(in the rows, 128 means zero)
A single turn carries every row of the set below to another of its rows. Some are shown first; where does it send the rows asked next?
q927: [147 102 131 145 151 129  91 112 136 137 151 148]
q566: [140  96 120 126 105 104 124 125 105 122 150 154]
q865: [129 111 174 156 142 144 137 120 103 122 168 134]
q869: [145 104 154 122 144 134 111 143 121 157 145 164]
q854: [152  87 148 150 120 148 103 139  99 140 147 113]
q274: [145  88 144 119 126 112 107 131 123 132 168 129]
q217: [127 115 139 122 144 130 134 117 112 165 176 167]
q613: [118 111 152 158 116 123 129 105  95 147 181 140]
q528: [125 110 111 133 130 129  97 121  82 137 170 160]
q570: [154 100 130 146 145 136 170 117  99 128 164 131]
q442: [130 110 180 136 137 136 138 111 105 123 165 135]
q578: [182 100 126 134 132 164 116 127  85 148 163 134]
q113: [118 117 128 146 130 107 136 108 106 128 142 165]
q551: [133 101 133 143 124 140  84  97  92 144 143 130]
q31: [138 121 135 148 156 141 138  81 107 120 152 152]
q364: [149 100 139 156  96 160 106 111  99 141 165 127]
q87: [164 122 140 134 143 174 132 137 111 129 153 153]
q39: [141  98 131 137 135 135 172 115  91 133 153 129]
q705: [165 112 173 150 135 144 135 106 127 148 147 144]
q807: [145 110 133 127 121 136 158 126 133 129 144 147]
q162: [146  88 106 120 124 112 116 108  94 142 150 130]
q652: [154 117 143 131 158 127 137 140 106 135 146 176]
q454: [123 120 126 116 121 145 126 122  85 129 182 152]
q872: [180  97 129 161 116 143 118 132  97 118 138 140]
q815: [162 115 146 152 144 168 126 113  81 163 164 145]
q695: [173 111 132 129 149 157 105 124 107 138 133 162]
q643: [175 118 141 166 137 142 128  95  88 119 142 147]
q66: [146 100 140 128 113 134 117 119 149 140 161 151]
q936: [125 120 130 157 150 147 138  87  97 126 145 150]
q128: [173  99 139 162 139 128 114 110 126 153 138 159]
q988: [135  96 129 153 111 113 107  95  85 157 156 149]
q614: [129 100 114 114 128 129 127 141 112 157 165 156]
q612: [154 110 126 155 109 147 142 112  84 120 175 123]
q914: [150 103 145 143 129 140  95 125  70 149 181 140]
q103: [147 116 138 143 135 137 123 121  50 134 161 152]
q685: [168  88 108 156 144 137 118 132 113 141 137 130]

q815 -> q87
q551 -> q854
Where do these go?
q364 -> q872
q643 -> q705
q936 -> q865
q869 -> q614

A single turn carries every row of the set below to another of its rows. Some are shown first; where does it send the rows asked next?
q754: [122 153 133 112 166 135 148 152 144 138 139 125 116 129 116 127 114 143]
q221: [102 136 130 134 131 131 135 130 116 132 117 165 126 106 133 159 127 135]
q400: [144 119 130 112 166 110 160 132 125 120 145 154 149 114 137 124 127 126]
q976: [142 116 141 119 122 123 132 120 110 147 101 119 131  94 148 126 153 157]
q731: [138 111 142 142 148 132 165 136 127 116 118 136 138 141  96 115 137 103]
q223: [132 125 123 136 131 116 128 121 114 108 123 133 157 128 160  96 125 154]
q593: [135 139 122 122 129 138 132 118 144 158 124 164 156 133 122 132 160 131]
q763: [149 114 125 139 117 152 137 115 129 105 127 146 152 104 148 128 159 137]
q130: [147 136 134 105 119 123 158 128 107 130 161 129 125 105 111 145 157 134]
q69: [128 129  97 108 141 137 127 134 128 130 122 111 103 135 137 102 114 119]
q767: [126 117 167 122 167 125 132 111 120 130 141 141 132 126 113 120 146 129]
q761: [117 151 146 120 119 134 136 130 141 163 133 124 151 128 121 119 111 139]
q588: [126 143 131 114  84 139 130 142 145 142 106 139 112 112 139 123 131 127]
q693: [115 119 122 109 105 122 132 137 132 116 126 130 131 128 159 123 130 169]
q574: [146 150 133 112 128 123 119 106 127 163 115 136 117  94 149 126 142 129]
q701: [125 158 124 103 122 146 146 137  99 139 145 119 125 140 135 135 142 145]
q20: [129 158 139 151 154 121 128 131 140 148 121 118 120 141 139  99 151 123]
q598: [128 116 139 103 147 108 125 111 122 160 150 123 122 109 120 121 141 133]
q413: [163 107 133 100 134 148 159 141 134 110 130 113 124 105 127 121 141 139]
q558: [141 109 124 136 153 140 128 115 148 105 131 141 115 124 138 106 174 127]
q661: [133  99 145 143 131 106 132 120 135 100 118 123 108 116 127  96 122 119]
q741: [136 139 133 125 121 118 153 136 100 120 126 106 116 101 125 142 104 137]
q303: [128 152 146 138 142 145 115 106 132 136 144 133 112  99 108 130 148 113]
q55: [128 128  95 147 112 130 144 143 134  97 135 111 131 130 125 128 126 150]
q833: [123 123 115 115  97 119 126  93 116 128 145 131 138 122 131 123 111 121]
q530: [117 121 138 148 146 140 124 130 142 116  95 112 102 118 149 121 138 140]
q859: [138 151 113 145 135 147 153 139 144  92 130 138 133 139 131 118 126 116]
q371: [138 142 162 128 132 147 167 126 132 131 134 127 137 104 156 130 154 125]
q116: [126 138 132 150  89 142 126 131 130 109  94 131 127 132 126 127 140 142]
q275: [155 115 102 135 155 108 164 128 115 113 121 121 148 136 129 120 132 132]
q42: [136 112 130 134 145 116 130 147 129 113 107 150 127 113  93 142 144 155]
q354: [135 143 133 130 116 145 126 123 142 149 120 105  90 115 106 135 155 123]
q297: [128 136 111 148 145 127 123 122 147 126 102 156 146 127 123 129 106 134]
q70: [143 114 121 119 115 107 142 123  92 100 114 137 104 133 127 128 145 121]
q806: [142 124 133 149 152 135 136 119 170 133 121 141 147  89 124 125 140 133]
q834: [121 136 129 133 130  90 133 124 119 144 106 121 101 116 104 145 125 132]
q963: [125 133 132 125 136 127 145 130 144 125 146 151 115 132  86 146 132 102]
q147: [149 129 140 142 115  98 125 101 135 127 137 129 152 131 105 108 151 138]
q311: [136 112 140 122  98 117 136 107 113 128 130 111 118 125 139 103 167 119]
q376: [145 136 126 111 123 138 141 122 134 132 157 146 160 142 129  96 135 121]

q116 -> q598
q588 -> q767
Where do these go?
q834 -> q376
q741 -> q593
q20 -> q413

